One turn sends every row of this set to another row. A few are shown first. Where does it send the rows asked after them?
Q_996: [-18 -17  24   3   5  -5   1   3   0  -9  -6  27 -11 -29 -22   6  14  47
   6 -16   7 -26  10  26 -15 -30 -27 -19  19   2  11  -6 -28  18 -13   8
  -9 -12 -13   0 -13  23  17   3  13 -14 -16]
Q_27: [ -2  -8  31  14  -2 -13  -8 -24  13  -1   1  31  -6 -14 -35 -17 -13  17
  10 -18  -9  12  18   7  -7 -33 -15   7  -4  32  -7  43   3 -10  -6   8
  17  -2   8  16   5  17   7  11  19  -8 -10]
Q_956: [  1  24  -5  -1 -17 -29  -6 -10  15  -5  17  -2  11   8  13 -22  13  -3
   9  13 -40  -8  37  12 -44 -29   2  12  -4 -13  14  -8  11 -15  10   6
   8   8  -1  -8   9  -7   7  -6   2 -31 -13]
Q_385: [-10  -4   0  17   2  -6 -13 -21 -10 -32   2  33   8  -2  11  -4   4  11
  13 -25 -13   1  13  13 -22 -17  -3 -29   4  -5  -3   2 -39   1 -19  -3
 -19 -14   1  -3  -2   4 -46   1   6   8   4]
Q_497: [  0   1   4  25 -20  -4  18 -13  -8   2  24   4   0   0  12 -20 -21   4
  11 -21  -5 -17  31  11  -5 -43 -23 -16  19   7  -9  10 -11  17 -25   5
   9 -28   8 -24 -12   0 -16  32  33   5  -2]
Q_128: [-18  -8 -18  37  16  18  17  -9  17 -30   7  36  12 -35 -36  11   5  12
  10   5  -4   2  36  22 -13  -8   4  12   0   5   2   3 -15  -5 -16   1
 -10 -31 -36 -12  -9  11  -7  35  -3 -15 -19]
Q_893: [-15 -22  31  -7 -14  -6  35 -19  -3 -25  22  14  33 -18  -3   8  -6 -32
   9   9 -19  15  11  -2  -9  -6  -4  21  -8   4  28 -12  15  -4 -24  -7
  -1 -12   3   7  -1 -10 -13  13   1   7 -20]
Q_734: [ -1  10  13  -7   5 -20   8 -23 -19  -4  24   1   1   4   7   1  -1 -20
  15  -4  -4  10  11   1 -29 -23 -27  21   1   9   6  -3   1  45  -7   9
   7 -16  22  -3  12  -2  11  18  19  -8 -31]
Q_122: [ -6  -9  -6  17 -15  -9   3 -21  25  -3   3  33  -6 -32  25 -11  -4   1
  18  59  -5 -22  24  12 -24 -10  -7   7  10  -2   2  -1  -7   9  -1  11
 -46 -33 -18  -4   2  -2 -13  -4   7 -10  -6]
Q_695: [ -2   2  -1  -8 -19 -19  15 -35  15  -2  15  53 -20 -17   6 -11  13  23
  22  20   0 -12   9   8 -28 -29  -4 -15 -16 -25  -8  -9  -4   6 -21  44
 -11  -6 -21  12   1  -1 -19   1   7  -4   2]
Q_20: [ -5 -30 -13  43   5 -10   9 -24   6 -15   2  26  18 -40   5   8 -11  28
  37   8  17  17  23  20   2   0 -18  14  14 -17  -7  -9  -5   4   5 -12
 -12 -41 -26   0   2  -4  -8  13 -22  -8   5]
Q_782: [-16 -54   5  28   4 -15   3 -16  14  -8   8   9  31   1  -1 -26   8   3
   5  12 -13  -5   5  20  -8   7  -9  47  10  -6  -6 -26   4  -3   9 -17
  15  -4   1  19   2  -1  -9  -1  -9 -11 -12]
Q_623: [ -7  -4   5  10 -18  10  -8 -15   2   0  -4  -3  46   8   2  -3   7  -2
  11 -14  -7   8  24  16 -11 -13 -27  21   7 -11   3  -5   7   7  22   3
  21 -21   2   2   2  -2  56  -8   4  -5 -10]
Q_115: [ -7 -10   9  17 -16  -9 -13 -12  -2  -7  29 -18  12 -35 -33  -2  -1   4
  12 -21 -10   4  16  11 -22 -16  25  25  10  -2   4   0  11   3 -10  17
  12 -39  13   0  -4   0  46   3   6 -11  -5]
Q_379: [-31 -22 -24 -11  21  -8  -1 -17   2  -6  14 -25   8 -22 -22 -14  -5  12
  22 -25 -37  -6  41  29  -5  -2 -17  -3  -9   6 -18  11  16   7 -11  16
 -15 -17   3  -9  -6   2  11  -9  -2 -26 -31]
Q_129: [ -8 -12  -1  14  -7  -7 -18 -23  31  20  20   7  31   0  39   5   1  19
  19  13 -14  16  21  20 -13 -18  17  -1   4  -2  -2   2  25  -4   4 -18
  25 -36   4  -5   1   9 -11 -13   9   3 -11]
Q_811: [ 13  17   4  -7 -33  -3  14 -17  11  -5  -4  14   3 -11   0  -9  -1   0
  37   6 -17 -14  33  -1 -12 -46 -11 -29 -15 -15  -2  12  33   4  12  26
  -3   8   2  -6  -6  -1   1   0  11 -19  17]
Q_634: [-32 -21  10 -11   2   5   6 -14  -2  16   7  30   2 -33 -35 -13  19  27
  27   6  -1 -33  27  20 -23   6 -30  21  -3  -2 -10  15   0  -4 -35  17
  -8 -41 -16 -17  -3 -15  -1  21  -8  -7 -17]
Q_366: [-18  -3  -5  -8   3 -13   0 -11   9   0  14  10   8 -21  32 -14   2  -9
   6  24 -14  -8  44  38 -17  -7   6  13   8 -11  -8 -27  39 -17  -6 -12
 -17 -11 -20   4  12   0 -14  -7  14  -5  -7]
Q_232: [  3   0   3  -9  -5 -44 -11 -14  13  -1  -2  26  29  -7  22  -4  16  11
  16 -15 -22 -27  -1  20 -33 -13 -38   3  -5 -13  -4  23  18  -9   6  -6
  28 -11 -10  -5  -6  -5  -2   4  -8 -27   4]
Q_957: [ 20 -15   5  32 -10 -13  16 -28  -5  -7   3  22   1  17 -14  -5 -11  24
   6 -23 -14   6  20  11  -1 -18 -48  -6 -21  -5 -10   2  14  -8   5  27
  37  -9 -13   3   0  10  11  18  19  -5   0]
Q_319: [-12 -18  15  36   0  -1   4 -28  12  -1   6  19   7  -1 -14   5   4  51
  20  -1  -9   0 -14   4  -4 -21 -33 -20  -3 -15   4 -15 -33  27  14  19
 -10 -16 -23 -10  -8  -9 -11 -11  15  -8   5]
Q_464: [ -9   1 -19  24 -10   1  27 -13  15 -24  11  31   0 -12   4 -15   1  -1
  25  21  -9  26  11  16   1  -4 -43 -14 -14 -29 -13  -1   6  25 -17  26
 -16 -18 -19  23   6 -13  -6 -17  -5 -10 -26]
Q_678: [ 19   0   0  15 -31   1  13 -22  18 -22 -19  29  20  -9 -19 -12  26  -3
  21   8 -15 -11  -1  22 -14 -26 -33  -3   7 -25  13  -5  23  23 -14  18
  15   4 -26 -27 -22  -7  -9  -8   6   0   4]
Q_156: [-24 -20   8  12  26  -3  -7   7   4 -15   5  11  15 -21 -45  -5 -11  -1
  -7   3 -17  -2   8   4  -7  10   5  10   7  -6 -10 -25  12   2   2  -9
 -15 -15  20  15  13  -8 -10   7   1 -35 -17]
Q_504: [  4 -28   5   7  -9 -15   7   4  -3 -34 -12  14  34 -40  13  16  -9   7
  11  -2 -15  -9  36   6 -25  10  -4  13   8  -3  31  -7 -16  16 -26  18
 -15 -24   5  -6  -1  -5 -31   7 -23 -12   4]
Q_630: [  9 -18   5   9 -11  -6   3 -22 -11   8  15  15  12 -23 -52 -19  11  40
  14   8 -31   0  35   5 -21 -28   1  -9  -4 -11   2  15  -7 -22 -28  -6
  13 -10  17 -30  20 -16  13  -1   3 -10 -10]
Q_37: [-15 -15  -7  12  23   3   1 -29  14 -12  -7  25 -12  -2 -40 -12  -1   0
  12  31 -30   6  22  13 -24  -7 -10  -2  38   9   3  -9  10  -4 -31 -19
  -6 -29   7 -26   2  15  18  -3  -3   1 -21]
Q_381: [ 18 -39  -9  30 -20  -7   6   0  -7  17  49   7  -1 -20   7 -12   4   7
   4  39  -4  -4  30  13 -19   4 -18  -3  -5 -11  -7 -16   4  20   2  -4
  -5 -37  -6   4  11  -7 -14 -17   7 -13 -10]
Q_54: [-11 -10   3 -13   9  -9  10 -37  13 -11 -17  12   2 -24 -30   8   3  36
  46  16 -34  -3  13   8 -13 -18  -2 -16   1  11 -17  10  -1  17  -9  13
   2 -25  25  13 -23  33   2  -2 -12  -3 -16]

Q_232 -> Q_464
Q_379 -> Q_54
Q_319 -> Q_782
Now find these:
Q_385 -> Q_893
Q_366 -> Q_811
Q_996 -> Q_156

